In the data rows, 500 means zero.
Here are some points:
tensor([352, 288, 505, 499, 364, 496, 641, 645, 418, 587, 413, 321, 422, 552, 509, 900])
tensor([217, 510, 544, 490, 530, 377, 683, 539, 694, 446, 347, 816, 579, 476, 346, 540])
tensor([452, 556, 603, 341, 664, 319, 759, 557, 581, 345, 519, 842, 633, 336, 306, 446])
tensor([517, 526, 446, 517, 424, 558, 408, 514, 538, 511, 487, 370, 432, 552, 569, 581])
tensor([357, 634, 599, 465, 669, 408, 637, 421, 536, 389, 506, 778, 701, 392, 339, 318])
tensor([479, 564, 596, 343, 659, 346, 732, 547, 603, 340, 529, 855, 639, 323, 297, 422])
tensor([864, 364, 379, 447, 394, 537, 354, 608, 606, 541, 583, 419, 204, 523, 583, 628])
tensor([341, 567, 519, 591, 576, 585, 394, 436, 297, 534, 433, 446, 582, 526, 612, 420])
tensor([421, 364, 563, 394, 486, 376, 696, 624, 549, 461, 489, 538, 439, 498, 429, 745])
tensor([742, 411, 452, 324, 561, 374, 610, 567, 812, 379, 599, 756, 495, 365, 383, 444])
tensor([515, 430, 534, 336, 587, 324, 707, 615, 665, 392, 492, 761, 517, 407, 361, 577])
tensor([386, 735, 527, 571, 637, 451, 498, 363, 667, 414, 464, 825, 702, 442, 364,  49])
tensor([594, 120, 524, 369, 446, 444, 647, 619, 517, 516, 573, 403, 410, 523, 466, 850])
tensor([672, 221, 625, 414, 433, 466, 514, 530, 495, 514, 580, 319, 355, 554, 461, 861])
tensor([669, 118, 491, 367, 460, 413, 611, 661, 576, 524, 539, 475, 358, 506, 502, 776])
tensor([474, 650, 498, 589, 551, 542, 381, 390, 548, 490, 503, 601, 635, 463, 481, 183])
tensor([ 48, 693, 622, 639, 558, 450, 599, 406, 403, 522, 276, 547, 734, 546, 442, 424])
tensor([845, 280, 377, 498, 403, 602, 329, 478, 531, 578, 634, 261, 315, 566, 622, 622])
tensor([490, 561, 586, 350, 656, 345, 733, 544, 617, 333, 522, 859, 641, 325, 304, 415])
tensor([836, 378, 292, 454, 363, 500, 446, 656, 670, 525, 514, 428, 280, 536, 593, 577])
tensor([153, 727, 641, 543, 645, 458, 602, 389, 487, 438, 406, 716, 729, 447, 387, 247])
tensor([520, 397, 545, 249, 562, 316, 690, 688, 648, 417, 497, 696, 477, 418, 381, 684])
Here are 13 more points, each followed by its number:
tensor([630, 520, 416, 505, 400, 555, 426, 535, 525, 505, 572, 467, 406, 509, 598, 410]) 0
tensor([437, 648, 563, 671, 566, 598, 378, 253, 424, 521, 607, 393, 616, 485, 482, 256]) 1
tensor([498, 524, 535, 412, 531, 464, 614, 536, 499, 439, 500, 645, 551, 432, 457, 471]) 2
tensor([568, 631, 503, 627, 535, 607, 283, 264, 478, 522, 657, 382, 537, 516, 543, 258]) 3
tensor([501, 523, 423, 602, 363, 675, 250, 458, 337, 613, 499, 240, 390, 567, 776, 597]) 4
tensor([609, 503, 436, 502, 411, 543, 452, 537, 491, 518, 567, 455, 406, 513, 590, 433]) 5
tensor([671, 324, 516, 277, 549, 312, 669, 664, 675, 437, 563, 619, 412, 421, 405, 669]) 6
tensor([414, 744, 379, 643, 379, 593, 354, 477, 702, 507, 319, 560, 504, 618, 533, 201]) 7
tensor([532, 537, 565, 464, 592, 436, 579, 491, 491, 427, 557, 613, 567, 403, 413, 440]) 8
tensor([487, 550, 591, 339, 666, 344, 742, 554, 594, 350, 525, 851, 632, 314, 296, 442]) 9
tensor([566, 600, 473, 605, 459, 674, 314, 320, 437, 537, 570, 365, 522, 555, 572, 326]) 10
tensor([931, 423, 284, 492, 416, 580, 313, 494, 702, 511, 631, 422, 349, 529, 561, 406]) 11
tensor([651, 454, 435, 526, 399, 619, 290, 514, 469, 577, 554, 313, 449, 492, 625, 534]) 12
Which of these numbered points is nearest to each point below, ignoring the 2 directions in which the first points spread most? Its number follows each.
tensor([639, 518, 402, 639, 345, 687, 182, 439, 338, 617, 566, 251, 429, 618, 684, 430]) > 12
tensor([626, 603, 359, 554, 484, 544, 327, 429, 713, 485, 553, 559, 468, 529, 493, 302]) > 11
tensor([433, 643, 671, 588, 693, 523, 451, 265, 412, 431, 632, 493, 689, 423, 346, 309]) > 1
tensor([482, 414, 479, 755, 469, 557, 426, 315, 369, 628, 546, 284, 501, 635, 497, 454]) > 1
tensor([696, 459, 500, 512, 494, 453, 404, 405, 792, 441, 648, 574, 457, 449, 409, 451]) > 3
tensor([493, 559, 590, 338, 668, 335, 746, 546, 590, 352, 521, 846, 636, 328, 291, 434]) > 9
tensor([676, 310, 401, 441, 437, 476, 471, 596, 615, 526, 528, 455, 345, 539, 528, 689]) > 6
Here are 13 other points, each followed by its number:
tensor([364, 435, 383, 563, 303, 519, 590, 686, 465, 520, 298, 492, 395, 610, 590, 763]) 0
tensor([476, 605, 465, 703, 439, 694, 360, 383, 113, 643, 490, 222, 427, 594, 688, 459]) 1
tensor([295, 606, 514, 668, 565, 591, 341, 451,  32, 657, 490, 128, 518, 562, 757, 460]) 2
tensor([479, 553, 603, 332, 656, 324, 738, 552, 594, 357, 521, 835, 636, 328, 296, 466]) 3
tensor([405, 668, 500, 692, 503, 703, 299, 266, 378, 549, 563, 288, 604, 554, 591, 223]) 4
tensor([687, 483, 355, 529, 367, 651, 280, 490, 559, 556, 558, 229, 314, 583, 674, 586]) 5
tensor([554, 552, 439, 501, 460, 570, 362, 500, 482, 519, 528, 450, 449, 492, 623, 484]) 6
tensor([621, 365, 518, 248, 558, 319, 689, 668, 662, 433, 520, 721, 443, 400, 388, 678]) 7
tensor([502, 768, 490, 550, 611, 495, 454, 368, 718, 385, 514, 774, 641, 445, 394,   0]) 8
tensor([607, 475, 228, 560, 342, 621, 354, 574, 548, 554, 437, 406, 316, 633, 705, 575]) 9
tensor([438, 482, 514, 601, 491, 634, 499, 445,   0, 635, 482, 281, 587, 559, 593, 681]) 10
tensor([555, 323, 563, 292, 593, 304, 752, 641, 614, 410, 541, 683, 478, 397, 371, 689]) 11
tensor([470, 627, 444, 503, 454, 498, 482, 529, 678, 471, 391, 611, 500, 542, 476, 352]) 12
The same question for these:
tensor([ 95, 532, 451, 556, 396, 435, 671, 660, 468, 487, 211, 604, 581, 608, 561, 636]) > 0
tensor([191, 510, 551, 553, 500, 407, 610, 496, 734, 462, 345, 802, 575, 501, 339, 528]) > 0
tensor([774, 433, 357, 502, 374, 615, 279, 511, 605, 536, 604, 243, 285, 569, 649, 600]) > 5
tensor([617, 478, 516, 521, 535, 415, 444, 399, 857, 425, 593, 702, 469, 447, 372, 388]) > 8
tensor([562, 622, 331, 585, 438, 586, 303, 459, 674, 509, 505, 494, 471, 558, 553, 308]) > 8
tensor([484, 560, 595, 339, 657, 338, 740, 551, 600, 342, 532, 842, 636, 323, 300, 432]) > 3
tensor([524, 502, 494, 445, 483, 445, 538, 539, 605, 486, 484, 532, 476, 485, 436, 607]) > 7
